(in the rows, 128 means zero)
name the system of each run
run 1, J122 (11 x 20)
[[170 150 157 175 120  99 141 160 114 184 147  86 145 111 123 196 151 157
  143  70]
 [104  82 111 109  97 118 176 148 143 162 126  48 166 147 138 154 143 142
  186  81]
 [127 105 141  84  86 174 148 153 179  91 124  49 151 105 167 137 159 116
  141 168]
 [155  93 157  98 154 169  79 169 192 108 122 124 111 121 132 137 183 104
   72 133]
 [195  95 135 154 165 118 101 128 169 148 152 177 149 126  59 111 173  86
   97 121]
 [213 156 100 144 117  84 119 115 108 151 174 128 165 100  63 139 134 138
  135  85]
 [127 129  69  85  79  92 121 112 108 135 168  63 167 142 133 141 105 159
  153  65]
 [ 78 111 102  56  88 111 120 110 158  87 152  59 161 138 196 108 127 126
  140 163]
 [122 111 144  73 150 122  74 150 164  67 128 148  99 124 174 106 177 109
   95 194]
 [189 101 142 130 182 124  73 144 135 116 144 230  97 154  84 104 165 107
  114 158]
 [211 145 127 150 144 112 103 114  77 173 183 185 144 138  47 114  99 142
  151 113]]
run 2, J573 (11 x 20)
[[ 92 100  94 131  98 148 158 160 118 153 141 144  79  86 188 142 100 177
  179 162]
 [118 150 169 155  99 203 128 154 142 131 112 123 108 140 189 184 169 128
  132 155]
 [ 67  85 165 167 159 133 135 144 143 152 117 102 131 182 127 149 154 106
   84 117]
 [ 98  61 118 139 151  88 173 180 134 156 131  86 113  92 119 139 123 145
  134 106]
 [156 135 123 131  99 180 150 164 124 171 129  98 124  71 123 166 122 156
  147 101]
 [134 132 146 154 103 204 127 113 142 154 150  97 168 139 110 139 124 100
   99 149]
 [125  80 148 164 153 114 129 145 133  97 155 111 133 132  85 122 109 108
   79 171]
 [156  94  90 131 133 109 117 173 115  97 147 145  89 103  93 150 142 153
  102 114]
 [166 148 100 110  96 140 117 130 136 128 135 119 146 123 113 159 197 125
  129  85]
 [151 152 157 120 136 107 126 102 138 142 130  80 183 145 102 118 135 105
  121  96]
 [140 112 129 110 148 104 123 117 112 130 145 113 142 117  95  83  58 136
  130 131]]
run 3, J208 (11 x 20)
[[129 120 122 179 137 152 170 139 114 145 112 103 127  92  68 143  98 126
   91 103]
 [109  98  99 140 118 163 139 117 164 194 151 131 154 127 121 129 163 104
  126 116]
 [159 126 130 130  97 143 132 134 165  98 142  80 155 100 131 145 152 110
  106 144]
 [129  96 119 136 144 109 142 134 132 111 114  93 146 148  75 132 140 113
  106  92]
 [159 103 102 130 131  83 123 113 162 154 147 135 145 126 124 113 129 123
  149  96]
 [171 154 126 108 124 119 125 114 117 132 145 107 154  92  98 113 123 128
  134 129]
 [100 115 118 109 127 126 122 114 100 136 162 110 156 151 102 109 128 119
  118 144]
 [111 111  96 102 118 107 106 118 143  99 145 117 127 124 151 113 116 130
  116 139]
 [139 147 114  94 136 114 112 128 121  93 103 128 115 123 121 119 144 133
  123 101]
 [141 137 135 114 139 100 121 120 111 126 124 145 134 160 130 128 146 132
  165 114]
 [136 136 138 132 130 102 134 119 106 123 139 133 127 125 137 119  95 146
  162 150]]
run 4, J766 (11 x 20)
[[ 64  89  89  79  93 149  77 136 110 145 219 125 124 152 180 127 122 153
  119 183]
 [162 161 166  78 100 125  76 105 147  72 172  68 180 138 162 113 128 115
  108 187]
 [171  93 218  88 173 116  64 171 115 123 154 119 127 191 121 123 112 142
  138 146]
 [176  61 126  74 109 145  98 178 153 128 178 123 107 108 155 116  81 164
  173 167]
 [177 165 179 105 132 134  83 145 132 150 177 129 116  50 178 117 106 153
  119 195]
 [ 98 115 189 152 142 129 100 146 105 185 213 115 139 132 158 135  99 139
  108 208]
 [136  79 157 144 101 117  94 145 175 106 205  65 159 146 173 155 108 126
   84 182]
 [201 116 190 107 126 118  52 181 163 108 187 108 135 154 162 172 182 138
  106 146]
 [213  98 171  86 114 136  97 191 121 168 207 112 146 129 124 149 152 160
  191 158]
 [199 109 176 101 135 115 112 177 139 184 203  76 149  43 127 117  90 160
  143 169]
 [125 101 169 127 159 122  84 171 137 208 222 101 124  55 144 127 110 144
   62 185]]
run 5, J343 (11 x 20)
[[169  64 156 146 178 101 155 161 158 130  91 136 111 127  84 107 103 120
  155 102]
 [107 121  97 131 141 142 157 117 119 194 133 145 116  63 118  91  76 142
  148 133]
 [149 187 122 130  85 181 113  97 101 108 153 115 140  99 133 134  86 135
  110 161]
 [126 138 137 162 101 150 121 117 131  78 107  89 134 186 137 177 111 129
   94  85]
 [108 110  88 145 128 104 162 136 156 107  74 137 105 135 142 153 175 127
  143  73]
 [167 142 117 113 163 130 129 133 128 141  95 207  97  96  98  97 173 119
  163 128]
 [180 127 153 120 140 160 124 103 116 166 135 160 149 144  84  79  80 119
  178 143]
 [134 118 135 129 106 152 156 111 144 133 124  55 163 110 125 113  33 134
  136 120]
 [ 93 147  93 141 102 156 128 121 138  97 106  81 112  86 148 154  95 140
   52  99]
 [113 162  72 163 102 143 109  99 131  81 108 179 104 155 135 163 179 117
   86 104]
 [190 136 122 152 140  89 135 114 134  96  92 196 117 174 108 131 174 119
  185  96]]
run 6, J208 (11 x 20)
[[105 110 126 126 131 162 142 135 108 163 157 139 135 122 104 115 135 123
  149 173]
 [121 109 124 127 109 168 112 121 158  98 140 121 130 133 143 123 108 115
  102 164]
 [111 136 124 131 141 123 123 119 150  96  85 115 120 134 134 132 137 115
   89  96]
 [141 136 120 147 143  82 139 131 136 136 116 149 121 124 136 144 175 128
  146  99]
 [169 135 123 150 116 119 149 135 101 131 145 139 132 116 104 142 123 145
  170 132]
 [112 113 127 128 117 166 144 115 108 156 143 112 150 137 105 113  84 130
  147 140]
 [ 90 109 124 105 129 156 126 113 158 132 127 110 139 118 147  96 117 107
  111 158]
 [126 130 127 120 145 122 110 127 153  82 109 135 117 116 126 122 165 105
   82 136]
 [150 142 110 154 135  88 120 120 121 104 122 155 120 152 117 150 162 127
  122  90]
 [147 145 112 151 109  99 150 115 104 147 138 130 137 127 128 145 116 151
  178 104]
 [113 119 121 112 112 157 164 132 101 158 138 105 141 109 113 111  96 141
  172 153]]
run 7, J343 (11 x 20)
[[122 149 194  86 187 116  99 156  76 192 125 139 111 127 129 111 120 157
  157 121]
 [ 75 111 147  68 110 177 133 118 122 151 153  76 169 145 150  97 115 118
  155 184]
 [117  89 150 131 125 145 123 154 170  76 147  59 144 102 126 136 138 101
   55 180]
 [ 82  92  99 203 146  89 126 135 129 138 170 148 113 127 113 162 158 115
   44 132]
 [137 147  93 164 116  42 129 134  88 133 183 173 117 127 145 160 180 153
  157 143]
 [170 155 191  88 150  87  92 169  76 148 144 136 112 156 154 147 143 175
  196 123]
 [ 84 109 195  52 148 162 125 155 130 180 115  69 146 157 169 111 134 136
  179 139]
 [ 79  88 151  87 138 177 145 149 167 126 134  56 157  90 124 100 164  82
   84 199]
 [112  74 106 187 140 122 116 142 140 115 198 128 141 109  74 139 154  91
   16 186]
 [136 109  80 209 111  32 120 132 103 148 227 158 129 134 126 179 142 150
  100 135]
 [150 181 153 125 128  34 101 165  68 155 168 128 106 131 189 188 154 201
  185  99]]
run 8, J122 (11 x 20)
[[139  94  99 146 131  54 147 178  89 104 178 124 103  99 103 156 144 158
  125 147]
 [138  98  76 126  70 142 115 131 133 137 173 155 120 162 167 161 142 157
  180 127]
 [128 142 186  80 121 145  92 125 127 156 160 100 167 179 173 126 153 126
  164 155]
 [124  81 177  83 179 112 115 187 105 125 150  98 125 128  95 113 149 128
  121 172]
 [150  64  89 138 123 153 123 175 121 137 190 161 109 102  79 134 140 133
  113 171]
 [153 145 111 151  92 149  85 121 116 180 207 151 152 144 126 170 161 136
  113 125]
 [114 130 151 120 125  62 109 130 102 164 187  80 176 177 140 157 167 134
  139 114]
 [123  72 126  93 117  69 149 180 122 102 171  78 138 130 146 132 151 148
  179 170]
 [154  80 117  76  99 172  93 181 148 111 169 139 105 127 157 139 163 145
  160 174]
 [160 106 161  93 142 183  57 145 134 165 185 157 147 170 104 123 174 111
  112 160]
 [168 103 156 130 159  91  97 154  91 169 213 123 164 136  53 126 152 119
   94 155]]
run 9, J395 (11 x 20)
[[153 138 104 122 131 142 139 113 119 130 140 118 148  70  67  95 106 116
  110 146]
 [145 192 130 100 114 139 113 129  91  86 115 126 121 117 126 146 174 136
  124 138]
 [132 113 127  98 117 122 111 132 163  86 104 102 135 172 148 141 157 121
  133  90]
 [149  93 152 139 155  70 139 144 165 126 123  94 132 110 136 122  97 132
  126 111]
 [153 151 157 138 157 112 119 133  99 181 130 143 118 106 117 126  94 155
  140 102]
 [136 164 128 120 118 162 101  80 106 139 134 156 145 165 115 105 100 122
  138 126]
 [ 81 136 115 119 131 130 124  89 125  87 113 121 137 144 126  98 128  98
   91 156]
 [117 104 100 112 152 101 129 158 128  85 109 133  93 104 107 126 162 128
   96 125]
 [172 116 121 134 129  84 130 159 133 108 123 152 102 123 142 151 153 152
  168 109]
 [130 123 166 148 133 110 141 125 136 164 118 128 132 160 177 138  99 142
  187 112]
 [100 111 151 139 147 163 133 105 132 184 123 131 134 131 126  96  64 121
  132 138]]
run 10, J138 (11 x 20)
[[ 81  94  79 146 147  11 142 134 127 131 152 108 115 100 148 133 114 151
  109  96]
 [137 179  78  75  82 143  85 131  73  97 147 131 110 132 138 161 147 171
  129 101]
 [141 166 155 108 121 188 115  86 135 105 103 114 173 174  95 111 155  83
  112 133]
 [120  84 126 170 153  63 151  99 185 106 129 123 156 128 126  95 121  85
  106 151]
 [146 136  99 129 133  44 102 145 117 113 158 158  93 101 164 142 142 163
  129 123]
 [147 187 140  82 120 162  80 112  85 152 135 152 131 157 134 129 146 143
  155 111]
 [107 120 168 125 135 152 129  91 143 134 131  96 175 170 123  94  98  93
  126 158]
 [ 95  79 130 149 150  69 137 146 140  82 139 115 109 125 149 124 109 128
  102 166]
 [140 133 103 115 124 130 102 158 111 105 135 183  77 125 146 152 168 152
  134 132]
 [171 153 156 119 119 181 107 114 136 162 131 153 150 148 123 128 163 112
  156 138]
 [123  98 174 143 160 100 139 124 154 173 141  98 162 138 131 105 107 109
  137 139]]
run 11, J395 (11 x 20)
[[129 147 116  89  83 140  74 136 158 126 179  88 143 118 192 168 182 139
   93 129]
 [142 104 155 153 144  93 119 139 173 164 155  87 174 148 113 160 193 100
   89  97]
 [151 109 145 170 135  88 160 148  86 153 166  81 162 128  56 154 109 141
  128 110]
 [120 157 109  79 100 128 120 115  60 158 176  93 158 128 113 125 103 168
  164 122]
 [115 141 136  42 120 142  88 107 128 137 159  95 176 151 138  93 164 109
  136 154]
 [128  98 175 102 164 108  90 163 132  89 151  88 139 142 108 126 171 106
   71 167]
 [144  92 133 142 147  65  89 175 101 113 182 112 111 146 105 171 135 157
   85 105]
 [129 119 103 139 120  53 113 115  95 181 199 136 153 166 131 142 124 157
  157  91]
 [ 84 123 144 105 143 102 145  96  83 189 167 117 179 167 113  87 130 116
  178 156]
 [ 87  99 147  65 148 160 119 150  76 126 163 111 138 144  86  90 132 119
  127 202]
 [120  97 124  80 122 129  67 175 108  88 196 130 103 140 135 139 165 140
   83 182]]
run 12, J766 (11 x 20)
[[ 32  76 126 161 150  76 135 106 110 144 171 132 147 205 145 118 134 107
  113 167]
 [156 109  89 121  85 101 112 131 148   4 136  87 135 160 130 157 138 123
   98 129]
 [199 172 169  74 136 154  75 160 101 118  99 140 106 165 117 159 165 160
  156  65]
 [137 104 135  67 131 156 164 148 113 197 114 118 137 108 124  90 101 153
  234 126]
 [110 125 138 132 168 117 160 129 144 135 113 111 112  19 127  73  75 122
  100 179]
 [ 68 120 124 192 151 155  98 112 120 143 161 180  92 130 129 131 114 109
   28 178]
 [117 125 102 176  68 136 102  70 157 100 172 138 169 219 175 160 136 104
  112 138]
 [185 150 170 112 123  48 110 132 136  70 115  92 156 198 159 163 162 141
  176  83]
 [165 109 149  62 141 118 148 222  74 117 103  93  91 115 100 156 149 185
  200  92]
 [142 132 124  80 131 221 159 170 121 182 105 100 110  11  99 101  99 151
  139 144]
 [ 88 131 158 165 173 179 127  88 165 218 137 160 137  63 123  71 102  77
   69 186]]
run 13, J138 (11 x 20)
[[179 141 170 175 140 121 133 123 137  96 117 138 129 136 116 133 112 115
  130 149]
 [107 129 138 147 158  86 143 119 136 157  99 155 106 130 163 117 120 139
  157 101]
 [114 144 114 104 106 134 141 124 101 146 145 120 126 103 161 123 108 154
  172 155]
 [131 134 164 112 141 158 138 142  91 103 107 106 125 134  98 119 108 133
  136 150]
 [121  89 119 142 141 150 143 124 154 103  94 148 105 133 112 110  97 114
  121 131]
 [146 134 119 166 122 133 142 138 146 124 120 151 100  85 150 147 127 133
  128 144]
 [140 158 146 146 139 131 146 138  97 168 119 149 122 110 115 141 149 141
  160 118]
 [119 116 129 126 124 136 157 116 111 159 119 108 147 141 116 120  93 133
  170 112]
 [111 115 129 117 127 130 149 142 127 100 104  79 118 109 137 126  85 143
  130 124]
 [116 130 106 127 134 152 139 141 122  97  97 142  92  96 111 128 133 131
  107 133]
 [162 145 107 165 119 158 146 115 133 124 113 164 123 102  99 134 136 116
  130 132]]
run 14, J573 (11 x 20)
[[136 190 134 112 160  78 121 133 121 109 105 112 116  61 132 135 175 131
   91 106]
 [106 175 113 102 134 146 154 102  67 162 110 122 152 128  80 110 143 129
  156 105]
 [114 136 113 130 100 142 177  83 128  82  98  93 157 134 127  96  70 114
  163 150]
 [120 156 130 145 140 143 115 108 133  73  90 148  87  96 143 113  70 130
   80 146]
 [ 92 144  88 137 146 141 127 116 113 114 110 193  91 105 116 117 172 113
   93 154]
 [104 157 109 163 125  92 181 122 106  96  91 139 128 132 123 151 197 118
  150 125]
 [ 82 173 117 139 121  91 157 101  92 120  91  81 137 134 142 149 117 145
  125  71]
 [ 69 156 112  85 122 146 151 106 110 130  97  73 135  85 144  99  91 136
  119 127]
 [115 139 142 121 136 198 163 122 119  99  68 130 106  88 111  95  97 110
  130 174]
 [106 127 100 192 131 172 160 106 133  91  75 188  93 123 100 125 116 104
   99 144]
 [ 83 153  82 202 129  87 164 107 125 100 112 151 109 100 134 157 169 111
   75 126]]

runs to name
run 15 (2 x 20)
[[161 150 151 140 140 102  95 125 110 152 156 171 122 142 145 138 137 144
  148 128]
 [116 120 128 115 118 106 105 119 115 145 171 131 147 179 157 133 140 139
  154 140]]
 -> J573
run 16 (2 x 20)
[[105 113 111 185 153 145 149 172  87 200 128 141  88  86  80 169 127 153
   86  82]
 [105 119  83 157  67 164 180 134 121 152 173  80 170  97 112 169 164 126
  136 154]]
 -> J573
run 17 (2 x 20)
[[ 51 160 138 171 148  55 153  71 104 116 123 124 146 150 159 102 106 111
  114 160]
 [ 64 144 118 104 140  95 145 148  61  94 109 127  76 101 160 123 100 175
  141 157]]
 -> J573
run 18 (2 x 20)
[[ 84 159 136 137 136 130 100 106 109 121 103 172  79 165 199 136  99 151
  135 129]
 [ 94  81  93 153 146 140 129  97 174 141 106 184 111 150 133  93 114  98
  115 121]]
 -> J395
run 19 (2 x 20)
[[125 111 138 179 142 128 146 148 137 148 151 105 135  81  93 143 135 113
   70 148]
 [112 135  84 161 107 112 128 130  82 152 184 135 129 121 110 165 142 146
  101 122]]
 -> J343
run 20 (2 x 20)
[[113 104 113 152 104 199 161 135 149 103  92  85 130 118  96 147  98 115
   89 108]
 [133 119  58 183 100 160 148 117 153 113 115 163 107  99 108 157 148 118
   91 103]]
 -> J343
run 21 (2 x 20)
[[145 125 127 125 110 112 174 123 104 121 141  73 166 108  94 118  89 137
  165 137]
 [130 127 128 109 153 110 134 138 116  81  75  99 103 119 108 117  82 145
  110  85]]
 -> J138
run 22 (2 x 20)
[[131  97 131 118 136 118 109 149  92 111 138 119 109 158 109 134  79 159
  137 109]
 [124 132 118  81 107 157 110 137 144 129 120 104 112 103 171 129 108 150
  137 114]]
 -> J766
run 23 (2 x 20)
[[144 142 105  83  80 153 108 116 186 140 156  41 185  88 148 141 166 112
   87  98]
 [132  95 133  84 140  83 136 166 135  91 125  45 161 139  84 142 193 114
  108  96]]
 -> J208
run 24 (2 x 20)
[[163 189 213 131 141 130  85 133 100 139 131 141 126 168 164 157 158 142
  146 140]
 [ 71  76 129 103 145 109 100 116 114 157 157 133 143 214 138 110 116 127
  144 123]]
 -> J573
run 25 (2 x 20)
[[143 140 167 101 157 134  87 158 136 152 132 114 114 106 138 144 162 136
   94 115]
 [143 128 167 131 146 105  89 167 113 136 154 115 117 147 135 170 158 148
  102 114]]
 -> J208
run 26 (2 x 20)
[[177 135 135 125 156 114 116 154  83 159 163 160 123 103  69 126 157 138
  127 132]
 [127 113  96 130 113 130 125 114 119 187 179 109 149 100 107 118  79 147
  124 115]]
 -> J766
run 27 (2 x 20)
[[100 151  85 117 115 106 104  92 134  76 133 144 125 124 150 120 152 114
   87 145]
 [124 154 135 116 126 129 103 105  81  96 128 144 137 197 109 133 141 125
  130 117]]
 -> J766
run 28 (2 x 20)
[[116 121  95 194 118 171 175 101 145 106  90 149 133 131  79 133 149  87
   98 130]
 [119 135  79 154  96 134 198 143 116  75  85 110 102  74 117 153 130 140
  138 130]]
 -> J395
run 29 (2 x 20)
[[135 132 136 153 118 149 158 146 157 113 137  84 123  13 137 125  98 125
   81 195]
 [140 147 144 168 136 206 124 159  70 115 131 170  94 118  59 159 154 122
   72 163]]
 -> J573
run 30 (2 x 20)
[[101 140 136 140 165  80 172 143  63 140 130 136 118 100  89 112 142 136
  146 160]
 [116 146  88 126  82 152 158 127  83  95 110 120 113 144 135 155 106 164
  173 118]]
 -> J573
run 31 (2 x 20)
[[115 149  89 145 151  59 129  90 147 133  77 173 112 161 149 134 171 124
  136  36]
 [193 180 119 145 103  82 169 129  99 139 138 150 136  87 135 146 164 152
  218 138]]
 -> J208
run 32 (2 x 20)
[[138  79  97 111 130 124 110 117 147 108 135 144 134 167  98 107 129 110
  132 114]
 [173 142 128 119 118 124 106 108 136 122 161 128 146 104 123 110 110 124
  128 157]]
 -> J122
run 33 (2 x 20)
[[116 128 148 176 145 118 111 119 127 141 166 182 109 121 160 123 117 121
  111 199]
 [103 165 109 170 113 160 120 125 101 106 124 136  95  99 132 163 110 140
   64 134]]
 -> J208
